One vector is turned by the same rotation once a step. Each row is the vector after some number of steps, and that number follows the row.
The counts run from 0 to 557.
[181 134 142 168 138 134 144 162  84 206 152  91 108 117 139 142 117 146
  98 143 163  65 138  98 128 133 141 145 142 165 116 134 143  90 102 110
 137 179 152 132 124 188 145 100 107 103 104 172 144 123 110 138 136 136
 136 153  95 152 146 131 134 130 184 181 119 148 104 125 114 145 139 106
 127 120 123 107 143] => 203
[169 136 163 136 119 124 117 156 103 174 108  83 121 116 101  96 127 139
 131 135 159  85 143 157 147 165  94 152 122 104 157 137 121 109 117 125
 136 171 144 128 129 127  59  74 130 103 123 126 153 103 118 155  66 147
 121 127 134 177 119 139 175 125 137 138 107 169 141 137 136  72  95  95
 113 151 157 150 140] => 261
[137 144  98  95 123 112 102 177 122 171 130 107 124 130 104 127 139  99
 131  93 182 169 149 150 107 137 109 119 122  99 105 139 111 150 145 159
 149 120 112 134 121 115 163 114 128 145 110 213 111  73 115 158  75  77
 148 152  78  82 132 168  99 119 125 144 122 124 139 134 124 160 137 140
  99 157 124 136 126] => 177
[122 124 120 149 156 154 172 114 111 135 117 132 128 148 211 141 104 101
  95 151  87 134 135  92 133  97 151 156 161 152 107 128 189 129 104  98
 144 134 132 116 144 173 175 135 114 136  85 105 122 173 125  95 174 145
 105 131 114 112 171 126 110 142 151 124 125 123 106 100 110 167 167 101
 130 112 101 127 134] => 212
[161 149 162 170 129 121 106 152 107 198 144  65 110 112  82  99 141 160
 110 155 175  92 133 150 107 112 144 135 116 116 128 121 124  72 151 132
 153 141 138 133 145 129  86 114 125 109 130 170 109  81 122 155 100 124
 167 132 124 144 147 131 180  84 125 173 140 124 136 157 107 131 110 151
  99 153 149 133 128] => 326
[120 126 111  92 148 104 100 168 123 108 137 101 114 108 141 140 167 116
 128 113 132 167 153 164  72  78 147 118 128 114 146 109 118 124 174 107
 199  71  94 105 154 154 135 160 124 126  94 171 118 154 158 107 142 144
 147 130 114 119 114 176 111 128 100 140 142  97 135 108 138 184 141 155
  98 139  86 156 102] => 24
[130 163 160  97 107 123 108 123 134 132  92 107 161 121 108  85 138 143
 131 104 134 136 118 157 136 153  69 164 153  87 129 135 146 127 166 128
 101 126  97 137 165 104  75 110 116 122 118 111 147  93  97 147  72 128
 135 112 155 124 128  90 179 104 101 154 112 141 132 124 104  85  98 131
 150 172 163 186 143] => 386
[ 90 122 145  88 140 112 126 113 160  94 111 105 130 109 172 148 135 126
 129 156  94 179 130 130  91  97 150 117 122 119 144  95 169 138 161  96
 160  74 101 135 184  99 115 161 130 145 127  87 119 182 148 107 154 175
 125  92 160 137 147 129 139  91 100 126 156  85 139 117 114 162 145 164
 124 108 110 142 101] => 157
[177 115 130 133 134 127 152 161  77 179 126 118 141 131 165 152 108 117
 113 113 155  95 150  95 144 144 128 161 154 167 115 133 153 131  95  95
 128 199 120 132 129 208 150 104 120 143 104 155 150 133  93 138 111 146
 106 143  89 144 122 134 114 157 185 159 104 157  94 113 109 131 146  88
 121 109 115 118 152] => 206
[116 187 124  76  95 120 119 148 159 115 116 136 136 124 151 126 116 117
 116  83 104 174 125 140 159 152 120 105 141 104  85 127 164 171 117 155
  93 135 127 131 166  69 160 125 134 134 113 123 127 124 117 134 105  78
 104 124 132  72 179 135 103  62 132 133 139 120 158 133 115 136 162  99
 159 143 149  98 129] => 238
[164 118 120  85 114  91 110 204 114 159 153 111  95  84 143 175 149 130
 124 116 163 142 142 116 130 142 146  87 116 168 146 123 117 152 120 103
 133 170 123 120 124 140 165 104 130 118 121 193 149 154 128 146 124 131
 118 152  83 143 107 146 105 123 164 194 141 124 131  99 141 169 148  84
 126 110 131  97 114] => 493
[148 112 170 166 118 136 147 115 105 180 106  97 122 142 144  97 111 129
 112 186 141 120 118 110 162 113 131 152 134 134 154 125 172 111 127 104
 112 196 140 127 138 122  86  92 121 136 140 117 104 126  96 164  94 141
 113 123 122 153 151  84 198 113 126 173 133 133 133 119  99 115  97  89
 104 133 182 160 143] => 196
[140 178 158 125 102 132 140 119 120 166 108 118 168 136 138 110 102 134
 113 101 134 113 121 110 165 166 105 167 162 120  79 138 184 129 120 138
  76 182 123 153 166 125 125 115 119 145 120 111 131  91  74 150  90 106
 112 116 134 101 173  97 154  82 157 154 119 145 125 139  73  94 134 112
 158 143 157 124 159] => 525
[122 129 142 138 150 141 173 118 120 159 122 110 135 143 189 163  79 109
 113 147 107 117 148  91 124 138 162 134 139 144  93 111 192 127  82 115
 150 149 157 155 153 146 151 138 131 163 116  86 116 154 124 111 149 157
 106 115 130 133 179 159  98 107 175  88 133 130 120 146 101 138 170 133
 123  76  93  83 140] => 143
[105 145 108  92 140 132 132 142 160 150 129 118  90 117 169 169 103 112
 113 152 118 161 128 100 119 159 128  77 102 138  98 130 147 160  97 150
 136 100 168 157 120  74 200 107 120 121 120 131 142 158 150 122 142 114
 119 137 114 116 179 140  84  95 154 101 141 113 130 126 145 170 176 123
 145 103 120  75 107] => 433
[110 160 158  89 121 115 122 128 160  89 125 112 121  93 166 138 146 164
 108 137  79 147 110 129 128 110 139 109 139 143 139 106 169 133 154  95
 105 101 111 123 186  98 129 145 113  96 119  88 156 194 145 105 173 155
 117 109 160 130 151  85 151  78 121 171 150  97 138  99 120 156 148 115
 178 131 138 126 111] => 226
[117 139 102 152 140 157 140 129 125 183 121 118  91 156 149 108 108  92
  94 167 134 165 119 106 144 111 128 122 122 122  98 149 153 137 115 157
 118 133 164 126 103  89 191  92 112 127 104 178 100 105 122 141 113  64
 136 160  79  74 195 109 117 112 126 133 129 121 131 125 127 173 144 104
 112 160 154 135 126] => 48
[132 130 155 127 146 121 127 149 137 126 133  84  71  89 157 142 130 150
 117 181 102 109 136 136 123 116 154  92 103 143 174 108 140 117 112  96
 162 113 168 119 145 106 105 105 122  77 123 100 158 202 182 108 162 178
 122 128 146 185 142 135 147 110 131 137 146 123 146 111 166 145 135  95
 133 110 126 108  99] => 420
[138 104 139 104 140 124 136 138 111 103  84 105 124 124 179 117 129  95
 140 141 110 135 154 155 141 118 115 149 136 114 189 118 144 148 114  88
 170 136 124 100 145 146  75 103 134 123 106  87 148 187 149 112 105 186
  91 111 133 180  99 163 144 168 111 111 113 155 138  98 152 106 111  76
  98 122 121 168 125] => 414
[162 148 145 121 133  99 126 172 103 162 154  88 145 101 127 173 125 145
 118  95 157  94 163 122  95 139 164 134 139 148  94 104 145 103 121 113
 169 148 120 144 165 187 135 156 132 148 120 151 133 116 123 124 133 154
 140 125 128 152 139 189 105  95 178 141 138 122 123 155  97 140 167 162
 118  93  81  83 136] => 11
[106 125  89 109 144 141 138 138 139 143 124 138  96 137 187 145 117  91
 105 153 111 192 122  98 128 108 133 100 122 144 114 139 160 165 120 129
 124 109 143 125 118  92 213 114 109 130  98 157 116 162 135 124 148  94
 121 146  88  81 174 110  92 121 127 140 137 103 124  96 133 200 161 101
 130 128 133 129 107] => 501
[174 130 155 145 106 109 124 161  88 194 128  85 138 124 107 117 117 128
 130 121 188 107 148 136 142 136 138 149 138 120 131 122 137 115 124 124
 135 210 125 135 142 157  89 101 144 153 136 167 106  82  89 169  63 122
 126 129 105 145 128 153 159 110 149 172 127 149 136 148  96 106 112 111
  90 129 153 131 142] => 330
[149 176 141  49  91  87  91 186 146 115 137 117 142  75 116 152 149 162
 130  58 141 138 134 141 129 177 103 100 138 132 116 124 126 157 141 123
  91 137  97 139 163 114 142 123 125 109 121 150 174 131 117 138 107 117
 117 128 135 121 117 124 113  81 151 179 135 126 138 115 123 126 151 114
 176 146 139 102 124] => 233
[126 122  98 141 160 153 126 144 105 190 122 117 107 151 132 113 130 103
 101 146 161 137 130 116 108 122  83 155 128 125 111 165 124 119 137 137
 146 106 137 125  91 139 182  95  93 111  81 198 134  94 115 139 104  94
 155 167  76 102 148 106 122 168 127 137  93 138 102 106 132 161 126 132
 114 167 125 171 130] => 52
[151 181 120  92 118 110  90 194 141 157 140 105  92  97  97 129 143 136
 114  96 153 123 141 164 129 169 113  88 109 107 113 141 103 140 116 165
 134 120 152 129 122  88 146  90 128  89 111 178 147 108 151 141  93  87
 134 156 105 115 144 164 104  85 143 139 130 138 157 141 163 134 142 101
 138 160 139  91 117] => 107
[154 163 136 155 136 125 125 157  98 191 144  80 142 131 108 131 116 133
 113 104 177  92 161 140  94 135 139 156 139 117  76 124 132  90 125 143
 166 143 128 149 144 172 130 135 125 145 110 172 109  65 112 142  99 116
 156 135 110 125 161 189 121  93 161 131 124 134 121 173  91 129 148 171
  97 132 102 111 143] => 464
[152 135 118 146 163 148 133 159  97 137 122  98 106 137 152 108 131 108
 109 126 122  98 167 169 107 101 123 160 138 112 145 132 119 106 108 112
 207 100 142  93 130 183 113 115 119 102  66 137 145 148 167  91 134 162
 130 141 116 153 129 197 113 171 131  98 101 152 125 124 158 136 132 110
  93 149  78 148 131] => 409
[ 73 130 138 103 155 148 125  85 166 144  98 101 126 136 146 121 117 125
 119 173 120 172 113 119  89 131  87 131 110 100 118 132 160 126 162 143
 142  52 138 164 140  56 139 128 103 128 129 106 127 125 133 128 115 134
 153 100 149 122 168  81 151  96  93  93 129  94 124 130 113 141 124 192
 139 141 141 164 108] => 446
[164 111 115  76 108  92 115 199 113 150 143 114 102  96 149 172 138 117
 129 106 160 155 145 119 136 147 138  90 120 161 145 124 122 164 120 100
 125 178 116 125 126 138 166 104 133 128 123 192 149 154 116 151 110 126
 111 152  83 138 107 142  99 130 163 188 140 129 128  95 143 165 148  79
 125 108 134 102 119] => 494
[144 178 148  69 110  88  89 186 148 120 150 105 121  65 116 157 164 181
 118  81 131 120 127 140 111 158 119  97 135 143 120 117 121 133 150 111
 111 114 106 134 166 117 144 130 116  85 114 149 183 141 134 128 141 132
 135 129 137 135 123 118 121  77 151 190 141 116 132 113 134 144 151 127
 184 147 130  99 116] => 231
[ 82 106 114  57 142 135 125 111 159 130  79 126 152 149 167 143 117  87
 145 133 135 198 126 111 104 163  57 137 116 103 125 138 153 183 144 137
 130  80 111 160 128  76 152 116 116 161 124 116 143 125 117 141  76 133
 121 104 126 113 134 101 117 139 106  85 106 119 117 107 122 129 132 161
 140 124 130 169 119] => 442
